What is the hidden score of each row? Scores go from 0 to 20, and 10 is about the middle. The score is a weighted sum of the row's numbers plus the product of two more (or one squared), each taken from its middle value.
Array([-54,  18, -15,  -3, -13, -29, -35, -30, -45, -30,  -1, -64,  -6, -36,   9,  42]) ~ 2
Array([-56,  29,   5, -27,  -5, -15, -35, -15, -38, -29,  -4, -67, -51, -35,  -8,  24]) ~ 7
Array([ 19, -25,  64,  59,  52,  49,  39,  40,   7,  44,  18,  24,  17,  46,  26,  27]) ~ 8
Array([ 12,  20, -17, -43, -23,  11,  12, -17,   3,  19, -19,  -8,   8,   9, -13, -21]) ~ 12
Array([  7,   7, -25,   3, -43, -34,  -2, -25, -40, -13, -20, -40, -47, -45, -28, -18]) ~ 9
Array([34,  3, 42, 34, 50, 45, 22, 17, 33, 42, 22, 44, -4, 45, 25,  2]) ~ 10
Array([-19,  15, -19, -38,  41,  -4,   4, -11, -39,  -7,  10,  11,  -4, -45,  -5,  -5]) ~ 10
Array([-19,  10, -42, -23, -11,   1,   7, -51,   9, -31,  -4, -16,  12, -15,  -6,  -9]) ~ 13
Array([-37,  41,   2, -62,  14, -27,   5,  11, -59, -10,  37,  -9,  -2, -51,  -7,  -8]) ~ 12
Array([-35,   7, -17, -22, -12,   3,   8, -25,  11, -19,  -1, -16,  15, -16,   0, -33]) ~ 15
Array([-32, -76,   2, -20, -11,  -3, -55,  36,   9, -28,  22,  21, -19, -12,  23,  -4]) ~ 12
Array([18,  0, 58, 35, 32, 26, 20, 40, 31, 43, -7, 45, 17, 25, 26, 27]) ~ 10
Array([-17, -54, -17,   2,  12, -28, -55,  16, -16, -18,  48,  24, -23, -15,  16, -35]) ~ 9
Array([-20,   9, -18, -25,  -8,   0,   7, -28, -13, -20,  22, -15,  38, -31,  -2,  -8]) ~ 14
Array([-40,  23, -16, -27,  -2, -16, -15, -15, -40, -30,   0, -50, -26, -52,  -9,  23]) ~ 8
Array([ 30,   7, -35,  -6, -37,  30,  25,  28,  30,  38, -11,  27,  25,  25, -11,  11]) ~ 1
Array([19,  2, 39, 59, 51, 49, 39, 45, 11, 30, 21, 23, -7, 28,  2,  1]) ~ 11
Array([ 26,  24, -37, -40, -21, -12,  -3,   9, -24,  20, -18,  13, -12,  -8, -39,  -1]) ~ 5
Array([ 45,   8, -33, -27, -38,  27,  29,   3,  25,  28, -13,   7,  23,  21,   9,  13]) ~ 11
Array([ 26,  40, -13, -39, -43, -12,  -4, -15,   3,   8, -19,  -6,  10,   7, -40, -22]) ~ 11
Array([-35, -17, -21, -23,  -9, -26,   8, -27, -17, -32,  -2,   3,  42, -12,  22,  -9]) ~ 15
Array([ -9,  18,  -5,  26, -20, -29, -19, -25, -40, -13, -26, -41, -43, -45,  -1, -44]) ~ 11
Array([-20, -15, -42,  -2,  10,   0,   8, -24, -14, -32,  -2, -16,   8, -34,  20,  -9]) ~ 12
Array([ 34, -20,  58,  38,  27,  49,  21,  41,  33,  30,  -6,  22,  -9,  26,  26,   2]) ~ 16
Array([-18,   7, -20, -26,  10,  -2,   8, -26,   8, -33,  21,   6,  37, -14,  -3, -34]) ~ 18
Array([-32, -82,   2,   2,  -9,  -1, -55,   8, -15, -18,  46,  20, -25, -32,  22,  -7]) ~ 14
Array([32, -3, 42, 57, 52, 24, 38, 19,  6, 28, -6, 23, 17, 42,  0, -1]) ~ 5
Array([-19, -80,   4,   4,  16, -29, -36,  34, -16, -28,  24,  24, -18, -30,  18,  -6]) ~ 10
Array([ 45,  28, -33,  -3, -15,  27,  46,  32,  30,  39, -14,  28,  -2,  39,  11,  12]) ~ 7
Array([-21,  14,   4, -38,  17, -26,   5,  10, -61,  -9,  33,  13,  -4, -28, -30,  17]) ~ 6
Array([-54,  12,   6,  -1, -11,  -5, -49, -29, -49, -42,   2, -45,  -3, -36, -17,  17]) ~ 9
Array([ 46,   5, -14,  -7, -14,   2,  42,  25,  28,  39, -11,  28,  25,  40, -11, -15]) ~ 11
Array([-35,   7, -41, -21,  11, -24,   8, -24,   7, -20,  -5, -18,  14, -15,  -7,  -2]) ~ 11
Array([ 47,   6, -11,  -2, -41,   7,  42,   3,  26,  39,  10,  28,   0,  22, -13, -12]) ~ 10
Array([-30, -81,   5, -22,  15,  -5, -37,  38, -15, -30,  50,  24, -22, -30,  -1,  -6]) ~ 14
Array([ 11,  19, -15, -17, -45, -13,  13, -15, -25,   8, -18,  14, -13,  -9, -13,   4]) ~ 8
Array([34,  2, 41, 35, 27, 49, 23, 19, 10, 42, 19, 43, 18, 27, -2, 27]) ~ 10
Array([-14, -13,  13,  -1, -10, -63, -52, -46,   5, -36,   5,  15,   7,  -3,   0,   3]) ~ 6
Array([-33, -73, -27,  19,   3,  -9, -57, -10,  22, -36,   1, -32, -10, -31,  -6, -35]) ~ 10
Array([18,  3, 59, 62, 26, 23, 22, 44, 33, 43, -7, 44, 14, 24, 25, 29]) ~ 7
Array([ 28,  27, -13, -27, -13,  26,  46,  28,   7,  27, -13,  26,   2,  24, -16,  13]) ~ 9
Array([-19, -17, -43,   0, -14,   2,  10, -47, -12, -33,  17,   2,  39, -33,  21,  -5]) ~ 13
Array([ 29,   9, -37, -29, -36,  23,  28,  29,  31,  39, -13,  23,   2,  39,  13,  16]) ~ 4
Array([ 45,  28, -13, -28, -17,  30,  45,  27,   3,  28,   7,  10,   1,  38, -10, -14]) ~ 13
Array([35,  1, 40, 38, 49, 47, 35, 45, 34, 41, 20, 45, 15, 27, -1,  2]) ~ 13
Array([-56,  16, -10,   0, -33, -28, -49, -28, -49, -28, -18, -41, -30, -52, -17,  16]) ~ 5
Array([-22,  19, -20, -59,  20,   0, -13, -18, -40, -10,   9,  14,   1, -47,  -7,  -8]) ~ 13
Array([-37, -16, -44,  -3, -14, -23,  -9, -50, -16, -20,  22,   2,  36, -15,  -6, -33]) ~ 9
Array([ 37, -24,  60,  35,  50,  23,  21,  41,   8,  44,  -6,  47,  18,  42,  -2,   2]) ~ 7
Array([-56,  15, -14, -24, -36,  -2, -34,  -5, -47, -30, -24, -43, -28, -51,   7,  19]) ~ 9
Array([ 30,  32, -15,  -3, -40,  28,  28,  27,   5,  38,  14,  27,  24,  38, -12, -14]) ~ 8
Array([33,  4, 41, 55, 52, 46, 39, 42,  8, 31, 21, 24, -7, 26, -1, 26]) ~ 9
Array([ 28,  30, -17, -30, -18,  25,  44,   3,  27,  39, -13,  25,  23,  41, -11,  -9]) ~ 11
Array([-38,  16, -20, -39,  40,  -2,   2, -11, -36, -11,  12,  13,  -3, -29,  -5, -12]) ~ 11
Array([-35,  15,  -1, -62,  42,  -2, -17,   9, -60,   2,   9,  11,  -3, -47, -28,  13]) ~ 9
Array([-35, -13, -44,   0,  14, -25,   9, -48, -16, -21,  18,   1,  36, -34,  25,  -9]) ~ 11
Array([ 32, -21,  41,  37,  49,  24,  20,  19,  35,  28,  20,  24,  -6,  27,   4,   0]) ~ 9
Array([-45, -10, -38, -16, -40, -33, -18, -17,  18, -51,  12, -25,  18,  -3, -41,  29]) ~ 3
Array([ 12,  -6,  13, -40, -58, -19, -20, -69,  37, -28, -45, -51, -29,  24,  -3,  18]) ~ 11
Array([ 30,   8, -36,  -6, -15,  26,  27,   2,  30,  26,  12,   8,  24,  23,  11,  -8]) ~ 11
Array([-16, -53,   2, -20,  12, -29, -38,  35,  12, -32,  50,  24, -42, -13,  -1,  -4]) ~ 12
Array([ 29,  27, -16,  -5, -39,   2,  32,  23,  28,  39,  13,   8,  28,  23, -13,  15]) ~ 4
Array([35,  2, 62, 62, 28, 47, 21, 22, 12, 41, -2, 26, -5, 28, 24,  1]) ~ 12
Array([-57,  23,   2, -53,   0, -40, -17, -16, -41, -26,  -6, -69, -49, -35,  -9,  24]) ~ 6
Array([34,  3, 59, 36, 27, 46, 21, 14,  6, 42, -5, 45, -8, 40,  0,  2]) ~ 11
Array([ 44,  29, -13,  -6, -38,  28,  45,   5,  30,  39,  10,  29,  -2,  38, -14,  15]) ~ 8
Array([-13, -36,  -5,  -7,  -1, -27, -44,   4, -13, -36, -26, -27,   6, -28, -19, -21]) ~ 10
Array([-39,  18, -17, -25, -35, -30, -50,  -6, -48, -41, -23, -62, -30, -53,   7,  41]) ~ 5
Array([-22,  40,   0, -40,  40, -25, -13, -13, -59,  -8,  12,  12,  25, -31, -30,  17]) ~ 5
Array([-37, -14, -21,  -1,  15, -25,  -8, -49, -14, -31,  21, -15,  37, -14,  25,  -7]) ~ 11
Array([-55,  -6,   4,  -2, -37,  -6, -34,  -7, -45, -40, -26, -67,  -8, -34,   6,  18]) ~ 10
Array([-37,   6, -42, -25, -10, -20,  -9, -25,   8, -20,  21,   5,  12, -14,  -2,  -8]) ~ 10
Array([-39,  -5, -15,   0, -12,  -7, -33, -30, -22, -40,   3, -63,  -8, -35, -15,  16]) ~ 8
Array([ 12,  -7,  10, -11, -55, -24, -34, -93,  37, -28, -64, -48, -30,  41,  -7,  44]) ~ 5
Array([33,  3, 39, 60, 28, 43, 22, 20, 33, 42, 16, 25, -6, 26, 23,  3]) ~ 11
Array([-30,  -7, -34,   9, -38, -54, -22, -18,  17, -51,  -9, -46,  23,  -3, -17,   7]) ~ 9
Array([18,  2, 40, 38, 27, 20, 20, 19,  9, 42, 19, 24, -6, 28,  0, 27]) ~ 5
Array([ 18, -19,  61,  59,  47,  23,  34,  18,  12,  41,  -5,  23,  19,  26,  23,  21]) ~ 6
Array([18,  1, 41, 37, 52, 45, 19, 41,  8, 29, 21, 23, -5, 41, -3,  3]) ~ 10
Array([ 13,  21, -19, -43, -46,  13,  -1, -17, -25,   9, -16,  13, -16,  -9, -36,   4]) ~ 12
Array([ 47,  29, -37, -27, -12,  27,  45,  28,  27,  27, -16,  28,  24,  22, -15, -11]) ~ 12
Array([16,  2, 62, 57, 27, 24, 22, 17, 35, 41, -8, 45, -6, 28, -1, 26]) ~ 7
Array([-56,  14, -13, -26, -34, -28, -49, -32, -21, -28,   0, -44,  -1, -52, -18,  16]) ~ 6
Array([ 46,   5, -15, -28, -15,  27,  44,  24,   3,  25, -15,   8,  19,  23, -14, -11]) ~ 14
Array([ 45,  30, -12,   0, -15,   6,  27,  28,   7,  27,  12,  29,  22,  39, -14, -15]) ~ 10
Array([ 16,   0,   2, -38, -53, -18, -28, -47,  30, -36, -53,  -8, -11,  22,  17,  10]) ~ 15
Array([ 19, -22,  41,  36,  50,  25,  36,  18,  33,  31,  -4,  44,  -8,  43,  27,  27]) ~ 9
Array([-23,  40,   1, -62,  17,  -6, -14,  10, -62,   1,  11,  -9,   1, -29,  -7,  -9]) ~ 11
Array([-34, -55,   6,   7, -11,  -1, -38,  37, -13, -30,  24,  21, -47, -15,  24, -32]) ~ 16
Array([ 44,   0, -35,  -6, -19,   1,  45,  23,   4,  27, -14,   6,  -2,  37, -16, -13]) ~ 8
Array([  6,  16,  -5,  26, -42, -32, -22, -45, -41, -27, -42, -21, -47, -43,  -2, -45]) ~ 10
Array([ 46,   6, -14, -25, -16,   4,  29,  27,  29,  38,  11,   8,  26,  25, -13,  15]) ~ 10
Array([-40,  16,   6, -19, -11, -27, -35, -28, -46, -41,   4, -46, -10, -32,   8,  41]) ~ 6
Array([-54,  24, -16, -53,  -3, -40, -33,   8, -17, -29,  -2, -51, -51, -35,  -5,  21]) ~ 5
Array([ 34, -20,  44,  35,  26,  21,  38,  18,  32,  29,  21,  42,  -7,  43,  24,   2]) ~ 10
Array([-36,  23,   7, -40, -42, -25, -33, -36,  -2, -57, -11, -34, -13,  -3, -15,  23]) ~ 11
Array([ 29,   7, -33,  -4, -36,  27,  28,   7,  26,  27, -17,   7,   0,  39,  11,  15]) ~ 6
Array([ 46,   6, -36,  -3, -41,   4,  45,  29,  27,  37,  12,   8,  -1,  22, -16,  -9]) ~ 6
Array([  1, -86,   7, -22,   0,  -9, -50, -24,  28, -19, -10, -14,  12,  26, -22,  -6]) ~ 11
Array([-55,  52,   1, -51,  -5, -20, -16, -17, -15, -30, -25, -68, -27, -51,  16,   2]) ~ 13
Array([  2,   2,  -3, -12, -28, -45, -47, -46,  23, -39, -31, -10, -12,  42,  -5,   8]) ~ 12
Array([ 14,  42, -36, -43, -21, -10,  13, -12, -23,   6, -16,  16,   6,   5, -39, -21]) ~ 9
Array([ 18, -24,  41,  57,  53,  20,  39,  42,  10,  43,  -2,  21,  -5,  27,  23,   2]) ~ 7
Array([ 16, -23,  62,  36,  56,  23,  23,  46,  33,  43,  19,  43,  17,  27,  -2,   0]) ~ 11
Array([-33,   9, -25, -24,  11,   2,   6, -45,  12, -31,  19, -16,  34, -16,  -2, -10]) ~ 15
Array([ 33, -22,  39,  62,  29,  45,  38,  43,   9,  31,  20,  23,  19,  41,  21,   2]) ~ 11
Array([17,  2, 62, 36, 29, 47, 21, 44, 12, 41, -7, 22, 16, 42,  1,  2]) ~ 12
Array([ 46,   9, -12, -27, -42,   5,  29,  25,   4,  38,   6,   8,   2,  23,   6, -12]) ~ 12
Array([-15, -63,   6, -21,  -1,  -9, -36, -28,  -3,  -7,  -9,  -8,  14,  27,  -2, -23]) ~ 10
Array([-36,  -3, -14, -41, -20, -27, -32, -42,  -2, -42, -38, -32,  11,  -1, -13,  44]) ~ 10
Array([ 36, -23,  37,  37,  25,  50,  21,  41,   9,  30,  19,  43,  -8,  26,  26,  27]) ~ 12
Array([18,  4, 61, 38, 47, 45, 22, 18, 32, 40, 21, 43, -7, 25,  0, 27]) ~ 10
Array([ 12,  19, -17, -44, -22, -10,  16, -15, -25,   6, -20,  -6, -14,   8, -43,   3]) ~ 7
Array([ 34, -23,  39,  58,  48,  45,  21,  20,   7,  31,  19,  25,  19,  24,  24,  26]) ~ 7
Array([-36, -13, -21,  -1,  12,   0,  -9, -24,   8, -32,  -2,   6,  36, -17,  -7, -32]) ~ 14
Array([-36, -18, -41, -25,  10, -23,   6, -27,   6, -19,  21,   3,  12, -32,  -3, -11]) ~ 11
Array([-19, -16, -23, -25,  12,   2,  -7, -27, -12, -31,  -1,   4,  12, -30,  20, -31]) ~ 16
Array([ 32, -21,  63,  58,  49,  22,  40,  44,   8,  30,  -4,  22,  -2,  45,   1,  27]) ~ 5
Array([18,  1, 63, 38, 52, 47, 36, 42, 10, 41, 20, 40, -5, 29,  0,  3]) ~ 13
Array([-21,  26, -13, -38, -16, -29, -33, -62,   0, -44, -35, -31,  15,  -1, -13,  18]) ~ 12
Array([  4, -33, -22,  -2, -39, -19, -41,  -6,  56, -33, -37, -48,   4,  53, -23,   7]) ~ 10
Array([-39,  15, -12,  -1, -10,  -5, -35,  -5, -19, -42, -26, -65, -32, -35,   7,  18]) ~ 8
Array([ 45,  30, -15, -29, -37,   5,  28,  27,  32,  26, -12,  30,  26,  25,  11,  16]) ~ 13
Array([-32, -80, -17,   6,  14,  -4, -38,  35, -13, -30,  50,   3, -23, -32,  -2,  -6]) ~ 10
Array([ 11, -30,  30, -13, -84, -24, -34, -71,  38, -25, -68, -48, -31,  43,  -1,  19]) ~ 8
Array([32,  5, 62, 62, 51, 21, 36, 21, 11, 29, -8, 41, -4, 25,  3,  3]) ~ 6
Array([ 44,   5, -16,  -5, -16,  26,  45,  27,  31,  38,  13,  27,  -3,  21, -12,  12]) ~ 8
Array([-22,  12, -20, -35,  15, -27, -12, -13, -62,   1,  34, -10,  -1, -47, -34,  15]) ~ 4
Array([-31, -80, -13, -18,  -9, -29, -54,  15, -15, -29,  23,  21, -44, -32,  -3,  -3]) ~ 8
Array([ 12,  46, -14, -41, -23,  11,  14,   8,   0,  18, -17,  14,   8,   9, -37,   2]) ~ 8
Array([ 26,  18, -17, -42, -22, -14,  15, -16, -26,  19, -19,  -6, -15,   9, -13, -25]) ~ 8
Array([  5, -84, -13, -23,   3,  14, -54,  -4,  25,  -7, -10, -14,  -9,  25,  -1, -30]) ~ 13
Array([ 33, -19,  58,  61,  30,  19,  37,  44,  32,  29,  -5,  42,  18,  26,  -3,   3]) ~ 10
Array([-35,   8, -38,  -2, -15, -24,  10, -48,  12, -19,  17, -16,  13, -30,  -2,  -7]) ~ 9
Array([18,  0, 62, 61, 30, 47, 19, 43, 32, 41,  1, 25, 17, 27, 23, -1]) ~ 14
Array([ 30,   8, -10,   0, -12,  27,  26,  31,  28,  38, -10,  28,   0,  23, -12,  -9]) ~ 8
Array([20,  0, 61, 59, 28, 20, 37, 40, 11, 31, -6, 43, 18, 41, 22,  2]) ~ 9
Array([ 19, -20,  60,  40,  50,  48,  21,  16,  30,  42,  20,  43,  16,  27,  23,  23]) ~ 11
Array([ 19, -20,  62,  58,  53,  44,  37,  17,  10,  41,  17,  23,  -6,  26,  22,   2]) ~ 9
Array([ 32, -20,  41,  60,  26,  21,  38,  44,  11,  41,  -7,  45,  17,  42,   0,  24]) ~ 5
Array([-32, -58, -17, -19, -12, -27, -38,  37,   9, -18,  23,   3, -43, -13,  -1,  -4]) ~ 5
Array([-35,   7, -21, -24,   8,   1,  -7, -26, -16, -21,  19,   6,  15, -16,  17,  -9]) ~ 13
Array([-32, -56, -16,   5,  14, -29, -54,  37,  11, -32,  24,  22, -46, -16,  -3,  -7]) ~ 6
Array([-41,  -9,  10, -25, -36,  -4, -33,  -6, -17, -41, -22, -62, -31, -36, -16,  42]) ~ 10
Array([-11, -10,  -8, -21,  13, -39, -38, -22,   6, -37,   7,  16,  31,  -1,  27,  28]) ~ 19
Array([-39,  -9,   8,   0, -38,  -6, -48, -26, -22, -40,   4, -42, -29, -51,   6,  39]) ~ 12
Array([32,  0, 63, 35, 24, 22, 39, 19,  9, 30, -5, 25, 19, 43, -3,  0]) ~ 9
Array([ 46,   6, -14,  -1, -18,  29,  27,   5,  33,  27,  12,   7,   0,  39,  13,  -9]) ~ 13
Array([-18,  10, -19, -22, -11, -24,  -8, -22,  15, -22,  -4,   4,  35, -35,  -1, -10]) ~ 14
Array([-30,  12,  -6, -19, -10, -39, -52, -23,  30, -48, -17,  15,  27, -17,   1,   4]) ~ 16
Array([ 46,  10, -34, -29, -39,  30,  43,   5,  29,  27,   9,  29,   1,  23, -13, -12]) ~ 13
Array([ 19, -22,  37,  57,  52,  26,  37,  15,  36,  42,  -4,  45,  -8,  25,  23,  25]) ~ 6
Array([17,  3, 62, 57, 49, 50, 36, 20, 31, 30, 18, 21, -8, 43, 22,  4]) ~ 11
Array([-35, -16, -20,  -1,  14,   4,   7, -26, -15, -20,  -2, -18,  35, -18,  18, -11]) ~ 12
Array([-20,   0, -36,  -5, -49, -46, -38, -17,  14, -48, -24, -67,  -4, -13, -12,  20]) ~ 6
Array([ 33, -26,  57,  57,  51,  47,  21,  41,  10,  41,  -5,  21,  -6,  43,   1,  24]) ~ 7
Array([-35,  27, -36, -25, -25, -42, -19, -17,  15, -49,   1, -70, -28, -33, -14, -10]) ~ 9
Array([-39,  14,   5, -25, -11,  -7, -51, -10, -21, -40, -22, -61,  -7, -52, -18,  12]) ~ 12
Array([ 34, -19,  61,  36,  29,  27,  36,  19,  14,  43,  -2,  22, -10,  26,  -4,  24]) ~ 8
Array([ 37,  80, -32,  39, -10, -42,  16,  20, -54,   2, -19, -22,  31,  -9, -21, -94]) ~ 6
Array([-36,  11,   1, -60,  44, -27, -14, -15, -59, -10,  35,  11,  -3, -31, -26,  -9]) ~ 6
Array([33,  0, 60, 58, 28, 25, 21, 18, 36, 41, -3, 45, -9, 43,  1,  7]) ~ 7
Array([-55,  13, -16,  -3, -36,  -7, -33, -30, -46, -30, -22, -61,  -6, -48, -13,  39]) ~ 4
Array([ 36, -25,  40,  35,  50,  49,  39,  16,  31,  43,  -5,  24,  17,  43,   2,   6]) ~ 10
Array([-14, -56,   4, -17, -12, -27, -38,  12,   9, -29,  22,   4, -26, -13,  21,  -8]) ~ 13
Array([33,  0, 44, 58, 53, 24, 21, 40, 33, 41, 20, 22, -7, 42, -3, 23]) ~ 5
Array([-13, -32,  -6, -31,  20, -29, -30,   0, -12, -35, -28, -50, -17, -29,   9, -27]) ~ 13
Array([ 28,  44, -21, -16, -20,  14,  13,   9, -22,  20, -19,  14, -12,   9, -39, -21]) ~ 9
Array([ 32, -24,  40,  38,  50,  24,  35,  45,  10,  42,  20,  24,  19,  25,  -1,  25]) ~ 7
Array([-22,  24,   3, -19, -40, -25, -50, -62,  -1, -43, -37, -54, -10, -18, -13,  19]) ~ 8
Array([-40,  -8, -16, -24, -12, -29, -31, -31, -45, -28, -25, -62,  -6, -35, -17,  16]) ~ 5
Array([-55,  -6,   6, -20, -34,  -7, -50, -28, -45, -30, -25, -42, -31, -36,   8,  16]) ~ 11
Array([16, -1, 39, 57, 26, 46, 37, 21, 29, 31, -1, 47, 14, 42, -2,  2]) ~ 10
Array([ 46,   7, -34, -26, -37,   5,  45,   3,  27,  28,  11,   6,  26,  37,  14,  11]) ~ 14
Array([-13, -64, -16, -23,   3,  15, -50, -23,  -2, -18, -31,   3,  -7,  25,  -3,  -7]) ~ 10
Array([-19,   7, -20,  -4,  -9,   2, -10, -23, -13, -31,  21,   4,  12, -17,  21, -30]) ~ 14
Array([-36,  41, -19, -39,  18, -29, -11,   6, -36, -10,   9,  -5,  24, -49,  -9,  -4]) ~ 9
Array([-11, -35, -20, -26, -65, -18, -27,  -8,  29, -44, -35, -29,   4,  53, -26,   7]) ~ 10
Array([-36, -19, -40,  -3, -11,  -1,   7, -24, -16, -21,  -4,   2,  36, -17,  19, -31]) ~ 13
Array([-15, -81,   5, -21,  14,  -2, -39,  37, -15, -29,  45,  26, -45, -13,  20,  -6]) ~ 14
Array([ 17, -22,  58,  34,  29,  22,  39,  17,  11,  30,  -9,  45,  -7,  41,  23,  27]) ~ 7
Array([-40,  -8, -16, -24, -36, -27, -33,  -6, -48, -28,   0, -42,  -5, -50,   9,  39]) ~ 6
Array([-57,  15, -16,  -4,  -9,  -3, -50, -30, -46, -41,   1, -44,  -6, -34, -17,  18]) ~ 6
Array([  7,  36, -27,   1, -44,  -5,  -5, -23, -16, -12, -45, -41, -47, -44,  -5, -19]) ~ 14
Array([-35,  22, -15, -17, -39,  -4, -32, -60,  -2, -56, -10, -53, -16,  -2,  13,  45]) ~ 9
Array([-57,  -5,   7,   0, -13,  -6, -50, -32, -44, -29,  -1, -63, -35, -54,   4,  38]) ~ 8
Array([33,  1, 59, 36, 53, 48, 35, 17,  7, 30, -5, 22, -2, 45, -1, 25]) ~ 7
